The table, row by row:
[ -16   44 -127   18    5  -56  -58  -69  105   13   -1  -37]
[ -87   49   88  -38  -66  -14   28  -66 -127  -10  -85   70]
[ -3  65  -9  -9 -20 -25 -38 -22 -12  -5 -31   4]
[  7 -24 -59   9  12   0   1  -8  50  -5  26  -3]
[  7 -59   2  -6  10  18  27   8  -4  -7  29  15]
[  0  13 -91   8   3 -29 -11 -40  68  10  17  -7]
[ 48 -20  11  12  24  26 -14  45  36  11  25 -29]
[-29 -47  42 -35 -21  15  29 -21 -72 -17 -14  39]
[ 19  33 -87  57  37  -7 -33   5 119  22  32 -81]
[-25  29 -14  24  -4 -19   0 -11   4   2 -16 -24]
[-32  23  26   6 -11   7  17 -20 -41   1 -27   5]
[ 51 -43  18  14  29  39 -16  56  35  -1  30 -41]
[ -5 -34 -22 -14 -10 -13  15 -21 -12  15  13  43]
[ 19 -18 -76  18  18 -14  -8 -16  67   9  41 -18]
[  67 -127   39   -8   39   76   69   80    4    3   86    6]
[ 17  60 -39  12   8 -15 -54  -8  44   0  -9 -26]
[-20  83  -3 -24 -36 -34 -35 -45 -31  -5 -53  15]
[-11 -13  26  27   4   6  21  30 -19  -5   3 -13]
[  17   12 -127   31   25  -36  -34  -40  114    9   34  -45]
[  5 -32 -19 -18   0   8  34 -18 -15 -11  14  22]
[ 20 -50 105 -31   3  47  73  73 -57   7   6  24]
[ -3  14  29 -12 -13   1 -19  -7 -27   1 -25   7]
[  87 -103   94    7   39   87   47  125  -12   -7   78   -2]
[  8 -48 127 -37 -14  50  27  46 -99  -4 -17  32]
[ 20  30  -4  18 -10 -17 -42  -2  21   4 -17 -24]
[  24   41 -118   62   51  -11  -60   -7  127   31   33 -109]
[-14   1  76 -29 -35   3  -6  -8 -96 -17 -43  35]
[  1   3  61 -32 -24  16  -9  -1 -51  -6 -39  13]
[-24  21  59 -28 -33  -7 -12 -19 -66  -6 -47  25]
[ 58 -88  33  56  65  63  36 105  35   5  80 -48]
[-20  62 -25   0   3 -26 -21  -5  34  23 -24 -13]
[-24   5  87 -26 -20  12  43  25 -75  -1 -27  42]
[-20  51  46 -29 -36  -7 -10 -27 -63 -11 -48  35]
[-36  54 -46  35  -4 -42 -17 -31  26  -1 -18 -28]
[  71 -101   87   12   39   74   31  107  -12   -1   57  -21]
[ 41 -52  71  -6  16  45  15  54 -28   0  20  -2]
[ 37  43 -62  24  22 -13 -54   5  74   8  15 -45]
[ 62 -76  68   6  33  67  14  87  13  -4  45 -23]
[ 28   9  26  -7  -3  18  -3  23 -22  -5  -1  10]
[ -2 -29 -21 -14  -2  -8  23 -18  -2  -7  16  31]
[ 39  13 -63  44  58   0 -29  52 127  27  42 -78]
[ 19 -73 127 -20  12  68  82 101 -73  -7  25  28]
[ -58   58   82  -50  -74  -24   -4  -55 -127  -17  -89   75]
The rows hang on a hidden tree of 3 levels; each level is a grouping, from coarse to fine, and each group lies inside one group of the level before. The rows also spread widely along two directions, which tell nothing about the groups. In each grouping, groups are numbered from 0 in the order they first appear among the rows asked about.
More rows, each followed by its group in each grouping:
[ -66   33  117  -58  -58   -8   43  -16 -127   -6  -80   79] 0 0 0
[-15  35 -39  45  12 -20 -13  -8  35  -1   2 -36] 0 1 1
[  61  -44 -127   49   65    5  -17   31  127   19   92  -60] 1 2 2
[  0 -20 -55   1   5 -13  -9 -26  27  -3  17   1] 1 2 2
[ 35 -14  10   7  29  15  30  67  43  21  30 -21] 0 0 0
[   3  -28  127  -43  -28   45   36   37 -127  -23  -22   65] 2 3 3
[ 87 -22 -34  34  52  31 -21  72  94   8  67 -57] 2 3 3
[ -1  -2  37   5   9  -3  22  40 -40  -8  -1  12] 0 0 0
[ 23 -16  35  10  27  18  31  63   8  16  28   0] 0 0 0
[  8  14  57 -30 -22  15  10   9 -67 -19 -21  30] 2 3 3
[ 33 -35 -80  21  28  -4  -7   0  79   5  51 -27] 1 2 2
[ -44  -37  127  -60  -46   36   99   39 -127  -19  -45  108] 0 0 0
[  8 -12 -83  15  18 -12 -16 -24  76  10  27 -20] 1 2 2
[  8  53   4 -20 -27 -25 -41 -15 -26  -8 -23   3] 2 3 3
[-55  54  40 -21 -33 -27   1 -17 -55   0 -57  29] 0 0 0
[-61  28 -30 -24 -45 -36 -11 -85 -25 -13 -45  41] 1 2 2
[ 107 -110 -103   63  102   39    5   83  127   22  127  -83] 1 2 2
[ 39 -71  98  -4  27  58  69 106 -34   9  43  16] 0 0 0
[ -65  -16   61  -58  -58   -6   36  -61 -127  -26  -54   84] 1 2 2
[ 38 -91  72  36  46  65  52 103 -13  -3  65 -16] 0 1 1
[ 14 -45 -30  -1  14  11  15   1  32   7  30  -1] 1 2 2
[ 20 -43 -52   8  23   4   2  -1  53  -1  41 -17] 1 2 2
[-52  53 -70 -17 -36 -59 -19 -96   4  -2 -40  28] 1 2 2
[ -3 -76  60 -39 -16  34  61   5 -81 -21   7  53] 1 2 2
[-27 -17   8 -28 -25  -7  24 -31 -60 -16 -10  54] 1 2 2
[-60 110 -32 -16 -53 -69 -79 -99 -19  -4 -94   2] 2 4 4
[ 37 -59 -40  13  33  21  28  19  65   1  60  -5] 1 2 2
[ 80 -84 -82  46  78  32  10  65 127  14 110 -54] 1 2 2
[ 28 -41 -55  12  25   5  14   5  59   5  47  -7] 1 2 2
[ -52   86   51  -50  -67  -31  -17  -65 -111  -13  -90   64] 2 3 3
[ -24   35 -100    4  -12  -49  -30  -74   56   -2  -17  -19] 1 2 2
[ -22  106 -102   24    8  -66  -62  -41  101   27  -28  -48] 0 0 0
[ -8  28  26 -12 -17  -2 -24 -13 -13   2 -34  -1] 2 4 4
[-40  23 -49 -16 -26 -35 -12 -69  -1  -1 -25  21] 1 2 2
[ -3 -26  32  26  16  21  21  38 -19  -7  14 -20] 0 1 1
[-16 -16  51  15   2  15  30  19 -45 -10  -3   0] 0 1 1
[-27  -1 -36 -18 -18 -22   2 -53 -12  -9 -12  25] 1 2 2
[-41  27  13  18  -7  -6  -7 -23 -27 -13 -35 -23] 0 1 1
[ -44   11   65   -4  -30  -18   51   -9 -111  -12  -34   56] 0 1 1
